128 stands for zero in the data rows.
Some points:
[137 116 105 131 113  74 123  96 182 146 109 162 174 107 122 114 102 109
 104 127 140  71 119 143 112 117 130 130  69 126 135 186 161 146  85  82
 105 130 143 140 184 113 122 155 105  85  77 106 117 131 112 139 123 127
  97 145]
[125 125 114 138 175 107 119 127 120 123 140 145  70 141 143 121 153 161
 125 129 129  90 120 155 180 179 123 150  80  97 117 169 191 103  99 100
 109 157 118 118 160 102 131 165 161 139 130 122 144 161 118 145 118 116
  83  88]
[119 159 102 149 134 106 129 160 140 117  85 189  83 112 128 163 198 149
 119  99  96 143  62 120  92 136 159  90 135  74 116 112 105 145 202 123
 151 103  98 139 151 102 162 104 141 198 114  82 163 153 155 132 164 177
 184 100]
[101 113  98 149 173 162  86 100 149 129 154  90  86 142 193 111 162 160
 135 168 142 136 178 162 162 118 183 148  93 160 120 130  96 157  97 125
 155 115 100 173 114 100 135  99 125  79  81 128 148  91 112 155 113 132
 158  96]
[150 138 128 158  95 111 127 150 111 160 125 151 136 144 180 124 102 151
 121 123 149 146 116 110 169 140 144 148  80 175 120 100 138 104 120 120
 118 166 118 140 152 119 124 166 188  91 133  89  84  99 131 155 118 143
  96 106]
[103 113 100 191 109  64 172 135 119  87 148 180 137 134 112 168 131 119
 112 157 123  84 128  96  83 161 109 111 140 128  80 173 110 131 118 149
 134 148  91 103 173 131 135 141 159 157 120 112 116 127 164 155 111 156
 178 147]
[118 146 132 110  55 155 182 163  87  95  71 122 105  97 107 159 128  66
 120 133 124 145 167 204 132 103 113 123  72 116  48 132  94 186 228 135
 111 103 161 153  53 177  73 147  97 112 105 172 199 159 160 124 153 154
 140 152]
[101 147 114 117 128  81 130 108 141 152 127 125 124 180 166 104  86  78
 135 120 161  97 103 105 135 153  76  99 169  86 164 117 149 150  98 139
 147 119 164 139 140 140 159  80 115 127 160 167 155 156  87 112 116 160
  67 173]
[183 136 201 112 113 130 136  83 149 148 122  99 121 140 158  98  93 166
  78 171 166 145  86  92 128 166 144 133 228 122 116 105 181 141 113  75
 124 146 126  93  88 159 153 144 110  90 111 175  89  70  81  41  92 113
 146 130]
[104 199 101 169 166 115 134 142 104 109 148 185 124  81  89  90 109 129
 143  94  95 145 138 131 100 116 218 124 143  81 104 178 157 149  99 131
 155  88 114  97  99  98 138 144 124 113 129  89 106 157 159  98 107 199
 100 182]
[126 146 114 168  67  78 160 123 130  73  85 132 132 108  79 145 169 154
 114  92 117 125 123 153 104  86 114  96  74  93 128 126 164 144 117 101
 120 104  93 175  96 144  51 111 139 150 156  78 213 166 133  75 119 168
 201 126]
[138 134 117 103 140 153 202 171  99 195 133  90 138 188 114  92  99  91
  87 118 149  87 103 123 140 169 129 112 150  87 145  95 109 113  94 220
 147  96  58  95  92 128 115 114 100 151 144 160 131 151  90  68 216 111
 116 142]
[134 147  91 159 134  84 148 125 176 114  91 103 172 134 107 162 137 123
 176  94 106 138 131 126  88 152 129 107 139 147 112 183 216 115 106 155
  51  96 113 136 138 138 105 164 185 175  92 103 173 111 213  74 131 154
 166  87]
[161 102 139  90 138 167  44 183 154 126 159 145 154 168 102 155 102 101
  85 153 128 153 147 129  85 156 113 110 102  90 117  96 137 152 152 151
 191 125 138  98 105  76 123 147  99 162 171 117 129 151  81  83 189 156
 157 198]
[180  98 138 120  87 177  86 126  94 179 159  89  87 141 113  86 132  91
 155 113 162  83  90 160 121 176  71 102 223 139 145  98 131 138 156 133
 132 138 155 116 140 156 114 101  80 162 154 111 142 105  95 126 156  97
 174 153]
[ 88 135 136 105  95 119 120 188 161 106 106 150 210 132 120  53 139 105
 223  84 103 175  80 104 120  98  76  81 105 111  74 111 172 126 163 199
 102 126 154 121 130 123 167  84 117 124 128 116 111 145  81 142 122 128
 131 150]
[125 143  76 152 172 159 131 101 127 137 140 152 153 127 162 127 163 170
 122 119 160  84 121 101 176  88 118 154  88 162 109 145 135 100 106 106
 151 143 135 115 156 110 117 128 113 153 130 127 155  82 125 150 125 113
  88 112]
[ 99 153 193 124 106 123 111 164  62 109  82 147 121 102 143 165 147 104
 104 124 108 167 165 200 124 109  66 123 141  91 109 140  91 154 106 107
  71  80 187 191 105 141  73 115 132 121 107 117 142 112 209  83 176 117
 155 126]
[126 141 109 138 101 145  80 100 143 128 180  85  85 150 186 130 135  85
 118 111 118 152 110 114 161  86 132 137  82 153 107 160  80  89 114 113
 117 145 124 109 157 106 119 131 138 145 189 117  81  95 132 132 109 131
  85  88]
[198 164 136  87  96 205   2 154  98 101 115  77 136 169  94 131 127 120
  97 120  36 113 130 112 137 118 196 124 119  93 133 102  98 169 167 129
 156  90 124 110 106 203  94 132 139 113  76 189 116 147 127 210 208 142
 155 191]
[102  68 146  76 114 125 207 123 118  76  72 114 141  86 101 183 185 106
 156 126  95 150 105 204 154 114 182 145 130 158  99 148 135 116 152 186
  94 119 175 210 120 184 146 135 150 148 107  89 148 115  97 144 114  70
 120 145]
[134 129 187 138 113 135 117 134 167 143 118 109 168  99 152 124 100 171
 172 106 151 107 158  91  90 145 103 189 136 114 115 152  73  89 128 112
  79 175 121 140 115  97 139 163 116  98 100 122 156 112 141 126 107 107
  99 113]
[ 91 134 151 111 100 132 161 126 112 103 113 112 197  90 101 110 144 101
 141 235  97 202 122 170 193  84 136 195 150  84 142 114  70 133 146 133
 125 101 145 149 174 120  78 186 154 110  70 148 182  99 126 192  98  52
 104  97]
[107  89 113 101  88 117  79 130 141 178  83 139  59 158 151  79 158  98
 175 188 137 140 160 134 106 107  93 101 168  97 166  82 129  72 116 177
  96 128 135  94 122 150 107 116  93 184 113 125 124 171  96 147 128 111
 124 168]
[134 211 157 169 182 127 129 156 183 128 115 126 131 126 139 172 114 171
 123  90 122 122 163 131  80 122 118 123 157 129  92 161 121 169 109 134
 127 126 113 147  83 111  31 135 180 125 101  87 103 147 142 124  95 156
 113  85]
[124 163 125 130 173 134  79 159 137 128 126 145  87 111 114 174 145 103
 133 131 166 136 106 146 142  81 108 143 101 187  92 161 143 110 112  97
 177 107  80 170 133  89 144 110 128 116  77 123 117 145 220 129 108 133
 170 150]
[119  81 142 137 116 115 135 140 179 138 144 137 114 127 141 138 153 162
 173 128 120  65 114  99 160  93  84 137 130 120 186 104 140 123 123 149
 121 157 139 122 152 120 112 161 115  82 134 132  78  84 150 121 120 161
  95  90]
[ 99  87 128 139 120 116 145 118 127 146 193 110 140 158 137 135 147 173
 117 121 141  87 139 129 173 102 122 136 124 105 121  91 135  97 159  98
  85 148 149 131  97  94 173  93 155 151 110 126  68 145 138 145 102 126
 146 148]
[170 120 119 101 179 100  89 146  81 106 174 148 106 137  96 113 151 120
  97 136 112  82 135 122  69  76 163 116 128 180 120  84  78 178 115  84
 124 108 117 104 126 101 181 117 151 158 169 147 142 126 123 122 103 142
 154 112]
[211 130 189 107 126 171 151  75  50 168 143  83 104 170 171  99 119 183
 114 141 165 168  98 105 109 192 132  97  98 166 186 128 130 139 109 123
 170 113 108 108 147 154  98  92  64 127 153 202  97 143 149  87 109  92
 129 130]
[110 139 120 144 109 125 124 127 124 149 166 102 139 127 150 126 167 162
 108 190 134 139 172 130  91 122 136 158  93 169 135 170 147  91 151 110
  88 168 115 157 104 105 139  99 101  85  90 112 138  96 125 134 114 127
  79 101]
[181 140 136 108 118 179 144  72  53 146 122  77 109 149 176 105  75 115
 111 234 156  91 103  83 122 204 124 114 101 162 184 115 131 135  91 123
 148  90 109 121 130 131 165  72  77 179 155 162  89 135 142 106 108 125
 131 112]
[118 133 118 158 178 133 134 127 104 137 150 137  68 115 131 116 115 157
 119 126 127 141 168  86 102 109  67 159  91 162 125 151 148  91 168 106
 118 148 115 158 170 117 128 173 186  75 139 119 141 104  58 138 125 141
 104 114]
[106 132 164  98 150 141 128  76 180 131 101  78 190 106 111  91  99 107
 107 120 146 177  91 115 115  96 115 124 151 118 166  99 158 182 116 183
 151 121 185  95  96 236 218 161 118 102  84 115 127 223 103 127 149 104
  93 142]
[132 110  94 191 154 150 180 126 121 114 119 169 140 116  94 181  92 103
 138 126  91 149 169 100  70  83 124 159 149 156 125 137 106 134  72  85
 181 217  56 131 169 122 132 103 162 172 128 176 130 103 113 152 126 138
 126  97]
[ 96  77 111 137 170 132 118 124 124 112 155 124 140  97 107 121 107 167
 132 118 142  85 179 125 172 166 136 126 134 170 165 130  82 101 137 103
 158 175 149 122 164 122 104 117 162 147 116 132  80 111 132 103 120 121
  93 101]
[102  81 117 117 132 103 127 111 138 131 164 146 123 124 144 154  83 139
 138 139 158  90 103 119 122  89 186  85 170  79 110 110 157  74 124 148
 145 123 153 126 137 173 155 115  93  71 181 132 143 168 141 114 136 103
 134 154]
[ 84 202 100  86 128 108 131  65 135 115 114 180 119  88  91 167 104 101
 145  96  55 127 131 108 103 151 195 122 130 111 112 152 168 193 160 116
 169 105 135 134  42 104  94 144 114 161 148 100 151 140 155 153 178 143
 152 153]
[130 147 164 120  98 124 163 127 180  94 100 114 186  93  86 122 188  91
 205 157 104 190 222 169 191 161  93 188 132  89 128  84  70 131 160 115
 135  87 149 162 173 155 152 186 144 100 136 146 105 103 132 134 108  45
 104 100]
[123  93  87 117 137  81 128  94 117 156 120 110 135 144 152 151 140 182
 180 127 150 157  80 137 165 120 125 138 130 123 111 111 112 109 108 161
  81 149 142  97 160 108 156 108 105  73 184 132  81 136 134 167 128 160
 153 137]
[128  77 226 136 139  99 123  88 158 109 135 121 154  92 119 138 105 110
 154 100 146 175 164 112 161 114  97 139 126 131 176 108  98  82 139 121
 125 156 119 113 106 118 125 194  77 106  91 108 142  91  87 173 121 143
 108  93]
[137 128  90 111 176 119 127 111  86 163 140 139 153 131 155  79 103 112
  83 110 133 105  96 131 130 183 118 113 164 126 155 110 157  68  90 118
 189 142 161 116  65 144 155 100 137 118 159 169 153 120 140  82  97 119
 144 109]
[115 120 110 123 129 151 145 249 140 136 149 143 103 146 143 123 133 126
 123  79 112 147 130  99 147 136 134 106 142 183 143 150  94 175 153  62
  42 121  72  97 130 108 132 133  67 198 170  94 131 136  77 142 125 141
 163 128]
[158 129 105 138 151 156 131 154 155 108 130 157  78 117  80 128  53 175
  79 119 146 150 124 138 128 134 117 147 120 158 177 158  86 135 112 147
 158 157 104  94 113 125 172 105 178 123 174 163  92  79 137 109  97  87
 134 144]
[134  84 118  98  82 170 143 106  99 110 136 122 130 154 102 131 165  92
  67  68 137  98 110 138 115 147 209 100 176 150 129  88 174 120 172 176
 126  99 201 100 189 107 115  69 169 106 165 121 130 157 138 189 178 120
 112 144]
There is one direction along which these points spread out most. Take the direction at right angles to it along which they spread out most. Go by this last direction. Where along it does each point below lie, from 0 to 99? 50 is the average, and the first point above lies past it. One standard deviation of the points above along it is 16.
[ 96  77 111 137 170 132 118 124 124 112 155 124 140  97 107 121 107 167
 132 118 142  85 179 125 172 166 136 126 134 170 165 130  82 101 137 103
 158 175 149 122 164 122 104 117 162 147 116 132  80 111 132 103 120 121
  93 101] 70
[118 133 118 158 178 133 134 127 104 137 150 137  68 115 131 116 115 157
 119 126 127 141 168  86 102 109  67 159  91 162 125 151 148  91 168 106
 118 148 115 158 170 117 128 173 186  75 139 119 141 104  58 138 125 141
 104 114] 74
[ 99 153 193 124 106 123 111 164  62 109  82 147 121 102 143 165 147 104
 104 124 108 167 165 200 124 109  66 123 141  91 109 140  91 154 106 107
  71  80 187 191 105 141  73 115 132 121 107 117 142 112 209  83 176 117
 155 126] 37
[198 164 136  87  96 205   2 154  98 101 115  77 136 169  94 131 127 120
  97 120  36 113 130 112 137 118 196 124 119  93 133 102  98 169 167 129
 156  90 124 110 106 203  94 132 139 113  76 189 116 147 127 210 208 142
 155 191] 16
[183 136 201 112 113 130 136  83 149 148 122  99 121 140 158  98  93 166
  78 171 166 145  86  92 128 166 144 133 228 122 116 105 181 141 113  75
 124 146 126  93  88 159 153 144 110  90 111 175  89  70  81  41  92 113
 146 130] 50
[134 211 157 169 182 127 129 156 183 128 115 126 131 126 139 172 114 171
 123  90 122 122 163 131  80 122 118 123 157 129  92 161 121 169 109 134
 127 126 113 147  83 111  31 135 180 125 101  87 103 147 142 124  95 156
 113  85] 59
[102  81 117 117 132 103 127 111 138 131 164 146 123 124 144 154  83 139
 138 139 158  90 103 119 122  89 186  85 170  79 110 110 157  74 124 148
 145 123 153 126 137 173 155 115  93  71 181 132 143 168 141 114 136 103
 134 154] 42
[132 110  94 191 154 150 180 126 121 114 119 169 140 116  94 181  92 103
 138 126  91 149 169 100  70  83 124 159 149 156 125 137 106 134  72  85
 181 217  56 131 169 122 132 103 162 172 128 176 130 103 113 152 126 138
 126  97] 68
[158 129 105 138 151 156 131 154 155 108 130 157  78 117  80 128  53 175
  79 119 146 150 124 138 128 134 117 147 120 158 177 158  86 135 112 147
 158 157 104  94 113 125 172 105 178 123 174 163  92  79 137 109  97  87
 134 144] 60
[101 113  98 149 173 162  86 100 149 129 154  90  86 142 193 111 162 160
 135 168 142 136 178 162 162 118 183 148  93 160 120 130  96 157  97 125
 155 115 100 173 114 100 135  99 125  79  81 128 148  91 112 155 113 132
 158  96] 67
[211 130 189 107 126 171 151  75  50 168 143  83 104 170 171  99 119 183
 114 141 165 168  98 105 109 192 132  97  98 166 186 128 130 139 109 123
 170 113 108 108 147 154  98  92  64 127 153 202  97 143 149  87 109  92
 129 130] 44
[106 132 164  98 150 141 128  76 180 131 101  78 190 106 111  91  99 107
 107 120 146 177  91 115 115  96 115 124 151 118 166  99 158 182 116 183
 151 121 185  95  96 236 218 161 118 102  84 115 127 223 103 127 149 104
  93 142] 30
[134 147  91 159 134  84 148 125 176 114  91 103 172 134 107 162 137 123
 176  94 106 138 131 126  88 152 129 107 139 147 112 183 216 115 106 155
  51  96 113 136 138 138 105 164 185 175  92 103 173 111 213  74 131 154
 166  87] 52
[150 138 128 158  95 111 127 150 111 160 125 151 136 144 180 124 102 151
 121 123 149 146 116 110 169 140 144 148  80 175 120 100 138 104 120 120
 118 166 118 140 152 119 124 166 188  91 133  89  84  99 131 155 118 143
  96 106] 71
